The same turns and mirrors carry the whole set onto itself and the rows of a family onto each other. Which other rows belong to the same family as each row named below? List them in the order they appear above.
These 28 rows form 7 families of 4 rows each.
dula: [-10  11   6   0  12  -3   3  10  12  -5  13 -15  11  -1  20 -26  -1 -12
   3 -17 -20   2 -19  -8 -12  13  16  12 -12  -9  -3  16  21]
tate: [ -3  13   9  17  -4   9 -18   3   3   7  -6   1 -12  -7  16   3 -13   8
   5 -19  18   9 -11  -8  -9  14  14  -4  -8  -1  17  -6  -4]
gan: [ 24   9 -12  -3  14  -3  -1 -17  21 -15  13   7   6  -4   6   7  -1  16
   7  -8 -16 -27 -14 -11  -4 -10  -5  20  -4   0  -3   0 -13]
fafi: [  7   2 -12  19   8  -1 -13  11  -4  12  -4 -10 -23  -8  19  -2   0   9
   8 -18  -5  17  -8   7 -19  15   8  -9 -10 -11   9  -2   1]
fifu: [  9  13  -3   4   8  19 -10   6   7  20 -14   2 -26 -12  14  -7 -16   9
  15 -16   8  25  -1   0  -7  16   8   4  -7   2  -1  -3   1]
zit: [ 11  -4 -11  11   2  20   7  -3  14  18  20  -7  10  -7 -14 -15 -10   4
  13 -11  19  10 -32 -14 -10 -19  -6   1 -12  12 -13   1   4]
Dak: [ -8  16  -2   6  10   7  -8  -1  10  -4   7 -11  13 -12  18 -25 -13 -17
   6  -4 -30  -7 -10  -7  -9  16  13  22 -16   7 -12  10  15]
febir: [-10   4 -15   5  -1  14  -6   9  17  14  16 -16   3 -10 -29 -16  -6   1
   8  -7   3  -9  -5 -18 -26 -11 -10   4 -15  -8  -7  -5 -13]
bop: [  4   9  -7   0  20   3   6   8  20   5   9  -8   1 -21  13 -23  -8 -10
   5 -16 -22   7  -6  12 -16  25  13  24  -8   1   0  16  17]
sor: [-10  22  -3  14  -5  15 -16   6   6  13  -5  -9 -18 -18  14 -11 -25   3
   5  -5   0   2   1 -10  -9  16   1   1 -17   0  14 -13  -5]
fuluk: [  1  13 -13  -8  19   3   0  -3   1 -12  14  -3   3  -2  23 -28   2   2
   0  -7 -27  -3  -2  10 -14  12  15  19 -14   1  -5   8  14]
zegi: [  9  -7  -1  12   9  12 -11   2   2  16   3   3 -13  -4   5 -19 -26   7
  12 -22  18  23 -19  10 -12  13   2   2  -7  -4   9 -10   7]
Rozun: [  5   6 -14  10   0  13  -4  10   0   8   8  -9  -1  -1 -14   2   6   0
   9 -14   2  10 -33 -14 -25 -11  -5 -12 -12   4 -16  15 -16]
zak: [ 19  -3   0   9  13 -17   0  -6  29  -5   7   1  11  -5  18  13  -6  12
   1 -10   1 -16  -9 -14   7  -2  -8  20 -17 -11 -11  -7   1]
sufo: [ 19  10 -22   7  -2 -12   6 -14  16 -13   3   3   8   5  13   9   0   9
   2  -8  -5 -10 -17 -21   2  -9  -2  15 -18   9 -15   2 -19]
nofo: [ 30   9 -11   4  10  -7  10 -20  39  -1  10   1  12  -5  15 -12 -14   7
  13 -11   2  -7 -18 -20   9 -10  -7  19  -7   9   1   2   1]
pagi: [ -4   4  -5   5   1  16   9  15  14  11  19  -7  20  -3 -17 -14  10   1
   3  -9  17   4 -11 -19 -18  -9  -4   6 -18  -1 -14   3 -16]
pafis: [ -3  13  -8   7   0  12 -12   4   6  14  -9  -1 -20 -12   1   1 -24   4
   0 -13  14  14 -13   9 -14  14  -7  -8 -14   4   5   1  16]
rus: [  7   7  -3  -2  13   3   6  -5  18   7   0  -1   1  -4  13 -36   5  -9
  15 -14 -29   8 -10  -9  -2  15  22  24  -1   3  -5  11  16]
Logeg: [ 19  -5 -12   0   5 -17   4 -25  28   4  -3   5  -2   1   0  -1  -4  13
   9 -11  -9 -14 -16 -22  10 -10   1  18  -8   2 -14  -9   9]
bev: [ 20   0 -15  18   3  -6  10 -21  36  -7  11   4   4  -7   4   2  -4   7
   4 -13 -12 -12   2 -11   4  -1   1  34  -9   4  -1  -3   3]
Ligo: [  1   3 -13 -12   2  11  12   8  13  22   8  -5  -7  -6 -25 -16  -6   6
   8 -12  12   7 -23 -17 -16 -12 -10   2 -13   3 -25  -1  -6]
kesep: [ 12  -5  -8  13  13  -7 -20 -16  26  -4   5  -2  12  -7  -2  11 -13   2
   9  -7 -14 -27  -7 -12  -5  -6  -4  23 -10  -4 -16  -6   0]
Temi: [ 10  10  -7  -5  19  -5   5  -4  23  -2  11  -5   3   1  19 -46 -15  -4
  10 -20 -10  15  -7   0  -8  15   8  21  -6  -5   7   8  13]
sirar: [  0  12 -17   7   1  26   3   0   4   7  22  -9  -4  -5 -18  -6   8  16
   4  -7   0  -2 -17 -15 -23 -24  -9  -8 -13   1  -7   3  -5]
Dev: [  6   8 -18   2  10 -17  15   7   8  -4  10 -10   2  -3  26 -31   9  -3
   1 -10 -28   1  -8  -3  -8  17  13  19 -16  -4  -1   4  -4]
pezut: [ -2   5 -12   8 -13  13  13  -2  18   7  13   1   1   0 -32 -14  -2  -5
   1  -8   8  -5 -27 -19 -14 -11 -17   6 -10  10  -6   1  -2]
Meval: [  2  11  -2  10   6  18 -12   9 -14  11   3   3 -23 -16  15 -10  -8  14
   1  -7  -4   2 -17   7 -15  13  -1  -7  -8  -1  13 -11   2]

Which other rows belong to the same family as Ligo? fifu, rus, Logeg
Which other rows belong to the same family as Temi? zit, zegi, nofo
Which other rows belong to the same family as dula? tate, zak, pagi
Which other rows belong to the same family as sor? Dak, febir, kesep
Which other rows belong to the same family as fuluk? gan, sirar, Meval
Which other rows belong to the same family as pafis? bop, bev, pezut

